0: [142 212 193 212 202 177 199 146 104 125 207 184 209 187 104 137 103 209 211 103 213 104 202 104]
1: [103 172 123 205 187 188 209 201 124 164 190 176 163 160 143 214 103 175 168 103 169 104 164 104]
2: [155 187 131 216 227 219 227 191 104 158 197 193 183 172 104 163 110 195 198 132 195 115 175 113]
3: [154 218 168 227 229 227 223 202 140 165 180 172 195 203 148 191 156 198 198 157 183 159 185 152]
4: [143 219 176 230 220 209 217 189 110 168 204 189 182 186 148 178 169 179 177 157 174 170 173 160]
5: [103 185 144 204 197 220 212 215 118 108 175 178 170 162 137 138 130 162 163 147 178 144 153 116]
6: [134 183 193 161 155 153 175 177 149 169 182 161 103 102 107 127 111 104 103 116 103 105 103 104]
7: [113 114 104 137 141 136 139 139 150 170 163 145 124 109 131 110 103 122 123 103 130 104 122 104]
8: [103 112 109 118 118 114 123 104 138 133 152 105 148 149 169 164 137 150 142 123 134 133 130 118]
9: [116 129 119 128 117 114 129 111 121 133 122 114 159 152 104 119 114 169 178 119 172 118 173 104]
10: [181 161 169 131 122 134 119 113 110 116 126 133 177 167 110 141 103 173 160 103 164 104 183 104]
11: [103 105 104 145 148 137 140 104 104 104 120 113 140 139 114 149 125 145 139 114 141 122 126 106]
12: [103 108 104 144 168 170 159 148 133 112 137 142 151 148 172 138 117 142 145 128 141 118 127 115]
13: [158 191 185 159 143 125 144 127 109 132 146 147 141 149 125 178 161 143 142 166 153 169 154 167]

[103 105 131 131 123 117 116 104 108 104 126 119 130 125 123 104 126 126 137 124 133 125 128 107] 11 8
[150 148 152 121 115 112 119 117 125 135 133 142 129 127 104 113 122 122 115 125 131 132 130 130] 7 11
[169 159 153 136 138 154 146 168 138 160 159 157 115 123 104 112 180 118 121 175 117 182 128 177] 13 6
[184 129 120 106 122 117 119 127 173 156 124 103 103 102 122 123 145 103 103 141 103 135 103 146] 7 8
[103 163 132 164 161 149 158 129 113 125 157 155 140 152 158 138 177 129 134 178 129 172 108 171] 13 12
[124 105 163 106 105 105 105 109 126 136 124 129 153 135 104 104 103 152 152 103 151 104 158 104] 9 10
[141 120 116 106 105 105 109 123 161 144 104 103 144 145 107 105 106 147 150 112 143 114 156 120] 9 8
[127 128 151 108 105 105 105 108 148 118 104 103 147 124 104 126 103 151 151 103 154 104 148 104] 9 10
[134 122 104 129 137 130 138 112 104 104 153 177 103 102 104 104 109 103 103 109 103 108 103 118] 7 11
[110 111 119 120 119 110 113 106 158 161 158 130 103 102 109 104 143 103 103 142 104 148 108 150] 7 8
[103 105 104 106 105 105 105 123 132 111 104 103 126 136 161 163 131 119 112 125 125 136 147 137] 8 11
[182 163 171 146 150 160 146 156 150 132 130 122 110 124 131 104 178 106 110 174 103 175 117 190] 13 6
[121 107 110 128 131 128 135 160 149 122 120 123 103 102 130 104 112 103 103 114 103 104 103 110] 7 11
[161 105 104 113 110 127 109 154 166 141 116 114 103 102 104 104 103 103 103 103 103 104 103 104] 7 11
[173 126 121 127 135 139 138 169 166 115 112 103 103 102 119 104 113 103 103 103 103 104 103 120] 7 11
[109 112 114 106 113 129 110 116 117 130 124 135 103 102 126 108 103 103 103 103 103 104 103 104] 7 11
[111 128 137 140 138 146 131 131 104 104 112 134 126 119 121 139 123 125 124 118 123 124 133 116] 11 12
[106 108 114 110 105 105 105 106 140 138 132 143 103 102 114 104 103 103 103 103 104 104 109 104] 7 11
[131 114 128 126 111 105 125 129 142 124 113 103 103 102 114 104 108 103 103 103 103 104 103 120] 7 11
[112 115 141 111 108 105 108 135 209 176 123 105 143 141 156 149 116 144 147 116 143 109 121 104] 8 7
[156 146 116 127 117 113 122 113 105 104 104 103 121 143 223 174 168 125 127 163 125 165 119 169] 8 13
[170 143 130 114 118 113 117 114 161 192 166 169 129 129 104 108 122 128 132 138 133 130 127 133] 7 8
[122 105 112 114 126 124 108 104 136 147 133 148 103 102 111 104 103 103 103 103 103 104 103 104] 7 11
[117 121 175 132 136 117 118 128 190 151 152 124 103 102 104 104 103 103 103 103 103 104 103 104] 7 6
[110 105 104 124 137 145 135 130 137 124 143 123 130 124 111 133 128 136 143 138 145 131 151 126] 11 8
[117 117 132 133 141 133 131 131 136 104 104 103 120 111 104 104 121 123 114 114 121 121 122 118] 11 7
